In the rows, zero is written as 128.
One turn moves each row of this set onto another row. After a few examples, where does it send each row asked below?
furot: [117 129 170 168  95 132 167 124 127 127 128 125 126 102 131 170 122 136
 149 123 119 124 179 126 127 132 129 122 125 141 145 122]
gesig: [138 121 158 106  87 151  99 133 113 107 126 126 115 111 143 127 100 125
 111 105 137 116 136  75 145 111 112 129 157 150 147 148]
bomu: [140 120 134 109  78 145  97 111  91 111 102 115 120 111 145 128 102 136
  92 106 142 110 131  97 136 123 107 136 152 151 140 145]
bifif: [138 105 105 101 123 150 145 116  99 136 116 119 120 138 131 109 145 146
 113 171  98 115 109 117 126 121 143 123 149 108 143 104]
tuk: [122  99 131 146 146  95 135 141 126  94  93 121  97 143 133 143 139 171
  83 132 116 124 123 130 115 127 143 113 114 130 167 143]
Nubad: [139 112 104 101 137 150 127 128  92 137 116 127 133 150 131 136 119 147
 115 148  94 132 109 102 114 111 165 129 126 114 150 132]
Kalib: [145 118 137 104  77 153 113 119  95  98 107 114 122 118 141 119 120 142
  96 114 145 107 146  81 142 110  98 137 156 145 135 136]
tadu: [112 107 154 146 154  99 141 140 145 106 109 133  78 125 128 139 139 162
  93 138 120 113 110 140 123 118 136 112 148 130 162 121]
Ronad: [134 108 126  97 151 160 135 129 119 114 136 142 126 147 143 117 143 128
 135 164 104 121 126  99 130 101 153 131 151 111 160 127]
Taliv: [137 120 158 110  77 148 108 118 114 114 122 123 105  99 142 117 108 123
 107 117 141 106 129  92 149 116 103 126 173 148 144 131]
neza: [131 119 117 130 139 145 149  96 121 124  98 139 147 147 107 124 153 131
 135 102 121 117 168  87 133 107  77 123 121 119 167 157]
mutu: [123 121 111 143 125 132 142  63 115 148  85 141 132 123 114 129 135 122
 127 108 127 115 136 128 128 127  81 112 135 126 173 152]
pezo: [128 105 154 144 143 105 155 155 145  92 115 134  89 143 131 149 140 163
 100 142 119 131 131 108 126 101 146 104 125 130 172 136]
sor: [117 113 146 166  96 126 155 118 112 104 110 107 141 112 137 148 141 143
 136 122 116 114 191 133 125 156 119 130 107 138 144 132]
Sepa: [110 132 148 164 117 137 154 114 106 115 110 122 138 114 131 168 134 152
 134 111 128 108 186 143 113 134 118 149 128 141 131 122]
fem: [124 127 135 137 137 132 135 108 128 165 107 143 132 127  95 141 113 125
 140  85 103 129 133  90 129 115  95 106 123 126 166 158]
fas: [130 120 138 136 117 136 166  97 137 157 111 134 119 119  93 116 145 126
 140 114 110 114 141  94 145 113  72  99 145 119 160 124]
meb: [103 122 173 162 122 129 144 138 131 122 130 116 131 101 125 148 131 139
 148 107 106 107 179 130 127 150 118 135 128 138 133 122]
nuned: [126 108 119 109 138 145 123 106 114 133 126 141 116 129 149 122 123 116
 128 165 105 125 100 130 126 122 163 117 152 117 171 133]
Gomem: [128 110 134 142 142 109 163 134 128  90  96 130  91 143 129 146 156 179
  84 149 132 116 131 129 118 101 129 120 139 128 156 117]

meb -> Sepa
tuk -> tadu
Now find these:
Ronad -> Nubad
fas -> neza
gesig -> bomu

One turn moves each row of this set onto another row. After a few examples, where does it send each row asked below?
tofi: [128 117 128 136 101 139 132 131 113 124 181 109]
dosuk: [140 134 105 118 127 125 104 118 172 126 120 133]
luso: [121  78 141 134 121 117 151 153 135 127 139 120]
Naker: [134 133 131 111 124 118 171 126 108 123 108  99]
buvez: [132 114 137 133 125 124 102 143  95 107 108 103]
sefo: [120 150 142 110 128 134 117 113 115 148 158 154]
lal: [143 140 134 107  90 145 145 110 140 143 110 118]
vifup: [157  99 137 120 107 154 106 128 108 140 118 150]
Setus: [134  81 114  98 125 143 118 129 152 147 132 133]
veg: [131 154  84 135 134 130 143 132 111 115 132 121]
Sise: [118 132 168 124 140 151 130 134 103 133 123 145]
kinol: [115 144 108 121 125 128 141 106  99 135 128 156]
duta: [131 120 105 110  93 107 107 119  99 140 131 126]
mikal: [134 158 135  99 118 124 157 143 131 152 130 116]
vin: [122 114 139 127 107 169 135 141 114 117 104 148]
dipo: [137 119 109 112 144 138 128 134 173 140 131 108]
vumif: [135 131 158 107 111  99 125 113 112 117 109 133]
dis: [120 117 148  96 122 105 139 125 154 131 138 100]
kemif: [132 143 141 116 102 132 122 108 130 118 173 114]
Kog: [127  90 116 121 140 139 150 151 156 144 136 113]
fodi: [122 137 155 130 149 124 143 111  96 111 126 115]
tete: [123 130 143 150 121  93 154 131 108 133 142 122]
dekog: [154  98 113 118 102 112 152 123 101 124 138 108]
bune: [124 155 122 135 139 143 146 170 120 129 136 126]
deg: [119 119 149 148 125 162 150 152 113 106 127 127]
Tato: [126 126 121 160 119 159 137 149 119 112 157 114]
sopun: [174 134 115 115 108 141 123 145 141 132 111 109]
nad: [132 157 122 144 126 116 130 123 125 131  95 145]
vun: [160 113 148 129 117 135  96 119 115 130 162 123]
gela: [119  97 153  99 150 144 124 124 150 125 129 139]
fol: [126 116 134 145 150 129 100 125 151 116 152 109]
gefa: [120  89 126 114 109 130 138 120 141 159 109 147]
luf: [141 128 133 114 102 168 121 119 131 123  94 126]
nasod: [137  85 129 115 146 144 105 133 152 125 149 111]
keki: [115 100 126 106 143 137 117 125 149 132 160 153]
bomov: [163 128  98 133 126 136 116 122 116 103 109 116]
muk: [100 110 104 118 120 120 122 125 136 152 162 140]
vik: [115 116 142 105 147 125 154 131 163 143 146 126]
mubeg: [135  94 119 128 114 131 135 109  85 127 127 150]
Supef: [126 113 116 142 109 123 143 143 100 150  96 115]
belo: [120 125 119 142 120 113 114 139  97 105 137 156]
Pizem: [134 157 123 108  95 132 137 102 142 138 146 133]
meso: [160 110 114 133 106 131 139 164 119 133 150 106]
dib: [152 128 138 126 133 128 106  90 107 106 131 119]
feg: [138 147 113 147 123 109 112 122 119 136 133  92]
zomok: [106 116  98 132 138 141 118 156 142 119 120 147]
Kif: [114 112 158 117 147 139 116 130 145 121  99 113]
fimop: [114 121 122 122 160 144 140 141 162 131 130 146]

duta -> vumif
dekog -> dib
nasod -> keki
Now find these:
Sise -> bune
fol -> muk
lal -> luf

One turn moves each row of this set onto another row. After a few examples, where does it send each row asked below?
zomed: [115 131 159 113 112 174  98 128 132 153 123 122 167 128 128 175 110 123
 101 139 152 118 140 122 128 110 169  94  68 125 152 161 116 133 141 115
 143  92 125 159 113 155 123 120 126  95 140 154 153 129 136 181 144 114]
tes: [114 135 120 127 148 141 119 141 117 107 144 116 113  74 140 165 111  92
 116 140 105 151 145 164 150 130 112 124  94 135 125 178 132 131 103 135
 154  96 182 113  70 176 100 145 130 117 196 122 154 144 132 147 159 117]
furib: [105 138 126 104 104 188 102 141 130 140 130 128 165  98 133 159 163 138
 102 124 134 102 136 123 149 141 160 147  92 147 115 159 117 134 164 126
 162 100 128 128 108 139  89 143 124 130 148 127 168 135 107 155 161 132]
seb: [113 153 139 107 131 153 118 153 128 136 138 110 125 116 185 134 102 104
 129 154 106 147 133 176 127 106 109  95  93 134 147 140 111 140  74 111
 164 104 179 150  68 164 106 133 149 125 168 134 170 143 135 129 139  97]
peb: [117 147 132 137 149 177 114 152 103 127 103 131 122 111 170 122 104 115
 124 131  88 122 123 177 131 112 111  82 118 142 129 144 113 134  83 123
 137 111 161 103 131 159 106 142 150 128 151 129 170 144  89 129 141 120]
nugip: [101 131 173 100 102 176 121 142 135 158 104 124 152 118 139 192 158 115
 115 121 180 126 159 169 124  96 161 103 116 132 145 150 128 118 118 123
 138 106 148 122  94 133  92 159 140 115 151 127 162 155 126 199 165 119]
bif: [127 140 152 115 154 186 121 142 137 111 106 109 121  55 111 149 145 124
 121 116 133 143 148 153 141 123 123  97  92 109 142 148  83 106 120 135
 142 119 191 122 140  98 115 120  94 112 179 134 157 128 137 142 170 132]
fod: [137 125 214 117 120 175 116 146  88 135 145 123 165 106 132 169 155  92
 101 149 103 134  92 161 167  95  82 102 103 118 126 148 109 129 109 128
 147 105 141 125 127 113 117 150 116 121 153 127 158 156 116 131 168 117]
fiv: [106 130  62 132 157 175 120 151 116 130 133 118 140 101 141 142 111 107
 123 123 126 136 183 167 139 109  92 103  76 132 149 156  98 123 108 129
 143 100 174 129 114 166 118 157 110 119 147 103 173 143 123 135 150 127]
gev: [132 128  89 127 152 152 124 148 123 131 152 120 126 100 136 111 112 120
 101 143  77 126 133 160 114 122  90 101  94 119 136 138 140 134  81 135
 152 110 163 113  70 146 122 163 133 114 150 110 175 139 127 152 140 118]
vovo: [111  82 157 114 130 167 117 113 118 145 135 103 138  97 147 163 140 132
  95 124 147 117 159 126 150 121 127 112 111 126 141 191 115 162 120 127
 130  96 168 119  93  98  94 161 138 162 157 142 149 160 159 160 185 131]
gifav: [114 121 157 126  84 176 112 136 117 156 116 117 159 108 141 105 131 113
 108 109 108 125 133  73 133  99 149 104  92 125 123 145 108 126 131 115
 143 109  97 132 102 137 121 150 110 121 154 130 175 140 125 162 127 115]
lefo: [119 113 137 149 140 163 114 155 116 104 157 102 112  91 157 136 126 121
 136 117 108 137 129 138 155 109 125  72  95 155 141 155 125 121  82 114
 132 102 197 149 108 182  90 154 122  98 152 128 145 152 145 146 162  90]
pebo: [132 103 143 104  90 177 117 100 140 122 135 142 125  89 134 150 176 121
 130 143 132 124 132 116 150 108 145 132  84 131 135 164 148 126 124 127
 146  94 137 119 121 117 107 157 109 160 124 100 162 142 111 150 125 148]
papat: [133 104 124 117 117 177 139 124  98 183 155 105 133 104 138 135 120  81
 108 142 133 129 146 129 152 102 159 103 118 119 175 153 138 143 146 143
 165 118 155 129 108  96 124 175 131 145 133 112 174 165 107 139 145 117]
gata: [142 136 154 109 121 184 142 136 143 138 139 120 185 137 128 167 132  92
 107 160 127 122 153 165 153  94  72 113  98 109 134 134 100 120 115 136
 147  81 166 121 122 100 119 139  88 137 146 136 190 133 108 144 171 137]
Lapeg: [108 122 141 113  96 164 154 145 106 146  95  91 155 100 132 136 156 110
  98 129 110 119 153 123 147  75 146  70  62 118 156 147 138 130 107 128
 153  92 118 162 111  94 128 132 143 115 150 139 164 154 128 151 137 136]
baket: [141 100 176 142 122 179 137 154 120 138 165 114 154 117 108 160 150  70
 111 132 118 134 144 155 161 115 112 121  71 127 142 123 115 119  96 120
 144  66 164 143 113 107 118 162  85  96 156 125 179 152 152 161 185 109]
doz: [140 129 180 132 107 175 120 157 147 145 144 115 145  89 137 154 128 106
 111 143 124 137 183 149 127  89 159  97 124 139 174 180 126 154  96 126
 149 106 137 128 122 101  99 144 147 123 148 177 180 143 136 126 142 128]
teb: [115 145 170 100 165 178 109 140 145 145 142 101 110 102 142 154 134  87
 154 120 126 133 131 145 157 101 139  70  93 134 152 122  98 129 102 147
 180  92 155 134 144 112 104 116 117 102 118 100 185 147 139 132 147 108]
bama: [132 125 139 129 181 163 123 144 118 138 114 116 129 121 131 150 133 132
 116  84 148 136  89 127 134 119  85 100 109 122 169 130 115  96 119 134
 145 108 146 130 126  88 108 157 120 122 146 103 160 146 124 142 146 119]

nugip -> Lapeg
baket -> fod
doz -> papat
Now find these:
bif -> teb
gifav -> furib
tes -> seb
peb -> fiv

One turn moves each row of this set onto another row. After a few examples, where does it send each row asked below?
Mazuz: [ 99 113 140 166 115 117 120 139 120 151 158 148 160 122 145 117 166 157
 111 109 144  94 142 100 121 119 168 107 106 114 110 111 146 107 163 126
 139 127 122 116 109 118 125 126  77 134 100 163  91 129 127 106 127 171
 123 110  93 139]
Zos: [100 118 130 156 130 119 119 145 123 136 148 147 145 137 137 118 170 154
 115 113 132  96 142  78 117 142 152 117 109 141 136 117 134 119 122 119
 129 135 135 113 102 102 124 134 112 152  87 139 102 144 130 100 112 179
 126 122 101 174]
dop: [108 116 152 137 112 125 151 121 104 145 142 113 145 123 143 131  80 158
  94 135 110  75 151 107 141 122 126 118 135 110 104 117 122 122  99 124
 102 129 112 147 121 145 109 141 123 127 127 132 104 138 144 104  90 118
 140 133 108 153]
buba: [122 155 117 142 117 119 119 149 167 133 128 125 126 145 142 126  97 135
 147 155 107 113  93 107  86 155 117 111 103  98 156 104 141 126 148 106
 116 105 139 157 120 103 152 152 127 144 116 142  99  93 103 129 131 173
 114 105  97 117]
rifu: [125  99 158 171 133 132 130 162 122 132 144 125 110 123 149 121 166 158
 122 105 130 113 147  88  95 127 143 131 112 125 122 107 148 116 134 108
 132 121 133 111 106 115 131 125  96 162 108 162 100 121 133  96 129 160
 111  99  98 158]
Molu: [116 115 143 123 144 114 163 162 137  92 160 160 136 113 134 124 121 164
 123 117 115 117 102 115 126 157 103 121  67 100 101 119  97 145 172 116
 153 110 121 172 119  81 138 141 138 108 106 137 149 134 123 139 106 154
  93 141 108 101]
Diz: [123 135 160 144 118 125 153  87  99 134 162 139 169 133 124 138 101 160
  79 151 107  96 140 107 138 118 131 100 120 121 120 135 140 119 118 137
 104 126 108 138 136 152 114 157 128 116 117 142 107 151 140 111 142 139
 143 116  94 127]
sot: [115 115 143 147 116 109 164  96  97 138 155 135 138 126 149 124 106 148
 100 119  98  93 136 115 151 120 120  97 113 124  95 138 131 135 107 126
  90 129 127 151 110 140 114 163 150 126 117 141 116 145 123 105 111 116
 136 116  84 161]
lop: [131 111 140 135 130 122 130 134 128 115 155 141 139 114 143 114 137 157
 130 138 103 126 115  90 105 172 115 107  86 106  84 108  95 135 168 129
 152 122 114 180 143  84 127 128 152  96 117 151 136 129 120 108 102 158
  96 148 123  71]
Miv: [113 109 153 159 107 122 141  92 112 151 140 118 147 102 147 126 101 157
 101 141  96  92 137  88 130 105 121 104 108 122 110 113 119 121 124 134
 112 132 123 155 148 152 117 142 134 114 131 140 127 116 122  77 106 111
 142 142  95 143]
Voded: [121 136 128 138 106 115  98 115 163 129 139 126 108 139 117 109  97 141
 126 134  85 108 124 122 106 157 135 108  80  97 144 108 124 128 171 140
 133 120 113 140 111 117 145 136 115 146 137 153 124  63  91 107 131 160
 116 104 104 109]
suru: [149 141 153 125 131 112 139 151  71 113 144 108 114 103 148  83 120 117
 132 131 118 107 102 115  86 114 131 128 127 115 132 104 130 150 135 102
 104 152 130 173 119 121 133 117 132 135 146 121 145 152 130 140 123 127
 106 123 116 123]
pigu: [125 142 149 130 116 108 127 141  69  99 153 144 125 118 135  73 121 134
 118 153 126 111 115 141 109 120 130 132 120 126 118 137 127 149 140 127
 118 172 109 163 144 131 116 112 124 132 125 133 149 172 125 129 128 133
 117 113 107  96]
rukop: [128 142 139 114  98 135 150 132  68 107 161 102 128 117 147  99 106 140
 126 131 113  92 113 136  99 128 145 135 133 114 109 136 121 146 127 116
 103 155 103 170 127 103 132  86 153 110 106 140 125 148 130 139  99 128
 106 113 114 103]
fuzi: [106 122 132 157 112 120 120 127 120 122 141 132 150 123 140 118 156 152
 123 137 127 113 157  68  98 151 142 122 100 136 136  95 120 111 123 140
 139 151 134 105 125 106 126 109  86 140 112 188 107 116 132  84 116 170
 119 127 111 145]
vuti: [140 159 151 132 103 127 128 111  84  99 169  96 122 113 134  90 117 130
 112 121 105  98 136 128  91 138 137 120 127 114 123 110 115 141 141 135
 102 175 134 156 130 123 129  75 130 108 127 138 152 131 130 124 127 135
 117 126 129 103]
lunu: [136 107 128 128 116 126 141 118 112 103 154 154 135 107 120 117 135 187
 120 131 115 140 112 142 128 151 104 105  60  94 106 124 104 131 172 130
 161 112 122 190 127 102 143 123 118 117 100 141 149 152 120 129 107 158
 108 119 137  94]
kepez: [112 161 102 132 100 109 116 151 156 130 146 154 142 145 128 103  96 145
 111 143 114 112 109 119 113 157 128  90  83  92 142 106 125 108 170 118
 130 128 143 156 122 111 159 143  90 138 126 139 116 109  89 123 118 186
 138  97 110 118]
pelil: [125 157 140 118 117 133 159 125  71  87 168 114 135 120 142  94 120 135
 129 122 117  95 104 124 111 133 138 114 104 121 130 121 122 163 135 116
 102 173 130 167 109 105 116 109 138 126 119 133 155 163 119 156 125 130
 103 107 107 113]
Nasor: [133 128 140 151 114 132 151  84  98 122 139 127 146 115 148 153  96 160
 102 138 101 116 123  93 116 128 111 115 118 122 113 118 125 120  98 108
  94 111 148 156 129 148 118 164 143 121 127 150 103 137 154 103 131 133
 129 108  99 157]
Kanuz: [122 106 139 109 135 141 137 154 137  97 155 139 117 123 113 106 114 181
 123 120 105 111 112 101 111 165 114 116  87  91 107 124 107 141 156 104
 143 104 100 184 122  76 139 120 153 106 121 149 137 141 135 124  96 151
 106 114 122  72]
Kig: [103 112 117 134 113 118 124 133 115 141 140 135 144 115 121 122 142 167
 116 118 135  96 131  79  98 139 169 122 100 127 145  94 133  97 118 110
 137 128 104 120 106  99 116 132  90 142 107 170  91 120 138  89 102 159
 122 123 110 173]
toge: [113 146  99 129 107 118 109 144 154 124 133 153 113 130 112 117  94 147
 120 133 108 103 110 122 102 172 135 134  91  92 131 114 122 130 171 118
 133 101 110 136 106  97 139 137 114 145 135 168 115  80 113 113  96 166
 111  77 104 135]
beboz: [101 150 104 136 115 107 113 127 167 129 161 140 120 149 122 119  97 143
 114 132 107 101  96 131 110 153 124 125  85 109 149 124 139 131 171 118
 133 108 143 139 102  94 144 146 113 152  93 146 122  83 105 132 127 167
 115 105 102 144]
dibof: [148 112 153 139 123 130 157 143 120 104 166 122 121 114 151 146 124 170
 137 111 110 143 106 131 113 166 101 113  92  98  94 108 110 128 158 120
 160  97 128 179 102  93 134 130 129 117 116 143 130 125 150 135 114 158
  87 137 134 102]

lop -> Miv
sot -> beboz
Now find these:
pigu -> Mazuz
rukop -> Kig
rifu -> dibof

